In the rows, 128 means zero.
First come named turns, each shown by rows before and after it. For each pair of rows after them, which turns, in which order, take the first row to the second? The first pair is done for you.
z_478:
[138 129 129  61 142 121 101  74 109 127 114 156 117 138] => [136 136 133 103 140  69 109  74 101 149 135 153 106 113]
[131  60 167 105 121 108 108  98  80 130 152 136 113  87] => [131  58 164  87 123 133 106 101  80 118 147 136 114  90]
[133 130 129 114 137 107 120 116 113 113 134 140 122 140] => [138 132 132 129 132 100 122 123 110 117 139 125 123 114]
z_198:
[156 138 139  83 122 155 125 153 111 159 113 150 127 144] => [159 147 145 102 126 103 118 132  92 165 124 158 115 138]
[162 140 116 165 103 159 101 168 120 125 131  94 140  54] => [145 133 115  75 138 186  74 119 131  77 117 148 129 150]
[122  84  96 115 129 119 129 116 157 131 104 140 115 163] => [128  92 102 150 120  76 135 116 142 146 117 129 114 135]
z_558:
[152 131 127  73 129 118 123  90 112  88 139 155 145 158] => [159 131 129  74 128 123 122  91  99  83 138 149 147 143]
[131 122 134 117 124 158 135 136 127 119 125 120 137 102] => [117 121 127 117 122 160 138 145 147 129 125 132 133 124]
[136 141 155 112 120 163 106 144 125 125 118 122 135 145] => [128 142 152 112 122 156 110 141 134 133 120 132 127 163]
z_936:
[149 139 119 124 131 101  81  99 107  87 133 138 129 131] => [157 134 117 155 117 104  92 126 105 101 131 113 138  93]
[151 119 146 154 106 141 141 141 120 137 125 103 124 103] => [136 114 135 148 107 153 146 153 150 147 125 116 120 135]
[107 122 130 169 126  85 145 139 142 154 142 121 123 118] => [102 120 126 157 132  92 146 134 154 154 146 139 116 148]
Then:
Between the rows of a pair lie 2 to 3 turns.
[106 112  99 106 115 163 128 146 162 153 121 130 106 175] => [117 110 105 135 103 170 140 172 151 166 118  98 122 123] -> z_198, z_198, z_478
[130 119 128 106 138 115 106 106 129  88 119 155 122 141] => [112 116 116 152 121 120 137 151 169 136 127 142 122 135] -> z_198, z_936, z_936
[137 139 149 115 150  97 103 101  87 102 122 151 112 125] => [135 130 139 175 117 126 138 167 125 146 124 116 128  80] -> z_936, z_936
[151 110 153  99 117 166 107 122  96  99 122 113 140  85] => [127 105 137 117 104 195 135 162 154 129 120 114 140 110] -> z_936, z_936
[121 140 152  66 134 141 111  80  73  84 115 142 129 146] => [117 124 135  85 108 218 141 141 119 107 100 113 152 128] -> z_478, z_198, z_478
[129 117 135 120 112 168 147 137 129 131 112 122 142 101] => [129 120 138  92 125 160 131 113 121 110 111 144 131 130] -> z_936, z_936, z_936
[100 137 104 132 112 198 128 168 180 149 141 113 142 127] => [100 139 106 115 115 203 125 154 182 138 139 127 143 147] -> z_198, z_198, z_198
[142 135 121 125  90 175 165 146  95 100 133 114 131  84] => [115 128 108 105 100 196 170 149 140 107 129 143 120 148] -> z_936, z_936
[107 119 113  79 147 158 125 114 188 119 117 163 113 201] => [114 139 128 158 148  39 127  97 151 151 150 154  95 153] -> z_478, z_936
[129 165 124 117 162  70 127  86 141 129 132 168 109 153] => [134 160 120  80 163 112 119  82 138 104 120 165 117 164] -> z_198, z_478, z_198
[156 114 109  67 150 223 102 103 134 102 119 137 164 140] => [172 131 127 177 135  82 109  99  84 147 160 107 147  54] -> z_198, z_936
[111 122 123 119 164  95 140 114 154 138 139 136 128 199] => [151 132 143 110 164  86 114  93  79 104 134 101 138 123] -> z_936, z_558
[144 113 107  95 136 114 140 104 136 125 141 143 112 162] => [146 114 101 142 122  97 159 132 148 155 151 123 117 131] -> z_198, z_936
[125 125 125  81 133  92  95  81 133 121 124 158 116 193] => [114 111 109  98 114 154 127 134 187 144 115 145 126 197] -> z_198, z_198, z_558
[123 129 149 172 103 183 127 174 149 131 125 131 143  79] => [ 88 130 137 162 120 146 129 153 190 143 137 176 117 158] -> z_936, z_478
[131 122 121 107 150 163 122 116 161 117 100 156 125 174] => [127 121 115 168 133 149 144 156 181 163 106 132 129 142] -> z_198, z_198, z_558
[172 127 115 148 149  73 113  80  76  97 119 146 127  91] => [170 120 111  94 155 139 106  76  91  68  94 159 138 126] -> z_478, z_478
[ 90 120 102 122 123 148 161 157 183 144 129 136 113 193] => [145 122 129 140 105 163 145 164 101 119 116  73 144  65] -> z_936, z_198, z_478
[115 124 125 123 143  96 117 100 129 125 124 152 117 122] => [129 119 130 146 131 113 122 121 120 132 120 126 133  79] -> z_558, z_936
[104 123 121 174 121 124 163 162 168 165 117  93 141 119] => [ 99 119 116 122 129 176 154 157 179 138 100 106 142 151] -> z_558, z_478, z_478
[111 147 134 160 128  39 129  96 129 153 156 155 100 151] => [131 140 141  67 143 119  92  70 103  85 127 160 115 167] -> z_198, z_198, z_936
[136 144 131  88 160 114 102  88 104  98 138 151 118 155] => [131 134 122 178 119 123 149 165 155 165 143 106 134  98] -> z_198, z_936
[116 137 149  87 129 178 132 129 125 103 128 111 128 129] => [121 149 157 147 127  99 141 128 104 130 148 105 116  91] -> z_478, z_478, z_558
[134 130 138 164 112 115 145 148 128 147 122 111 131  98] => [121 124 128 146 115 147 155 159 157 152 114 121 130 130] -> z_936, z_478
[119 120 122 110 108 190 134 133 143 109 110 107 151 150] => [139 126 133 104 108 171 122 111 104  93 110  97 155 118] -> z_936, z_936, z_936
[119 103 155 116 106 173 137 106 162 136 113 138 158 164] => [120 105 158 114 109 163 134  98 158 132 118 141 149 172] -> z_198, z_198, z_198
[124 135 113 170 110 128 150 164 156 164 146 116 139 116] => [119 129 109 108 125 171 133 146 164 135 132 145 141 169] -> z_478, z_936
[115 151 132  92 143  67 118  63 136 108 132 173  89 199] => [106 140 110 191  93 104 175 165 202 188 135 122 115 139] -> z_198, z_936
[127 131 120 135 124  87 120 114 105 136 144 139 109 127] => [142 125 123 106 119 132 111 117  90 108 123 124 125 111] -> z_558, z_478, z_198
[155 120 127 129  89 207 109 164 114 130 100  91 151  96] => [143 147 141 164 119  51  91 100  75 144 143 131 108 115] -> z_936, z_198, z_478
[131 140 143 156 122  53 129 109  86 118 143 130 118  96] => [115 139 138 134 136  51 122  96 104 113 145 157 109 138] -> z_198, z_198, z_478
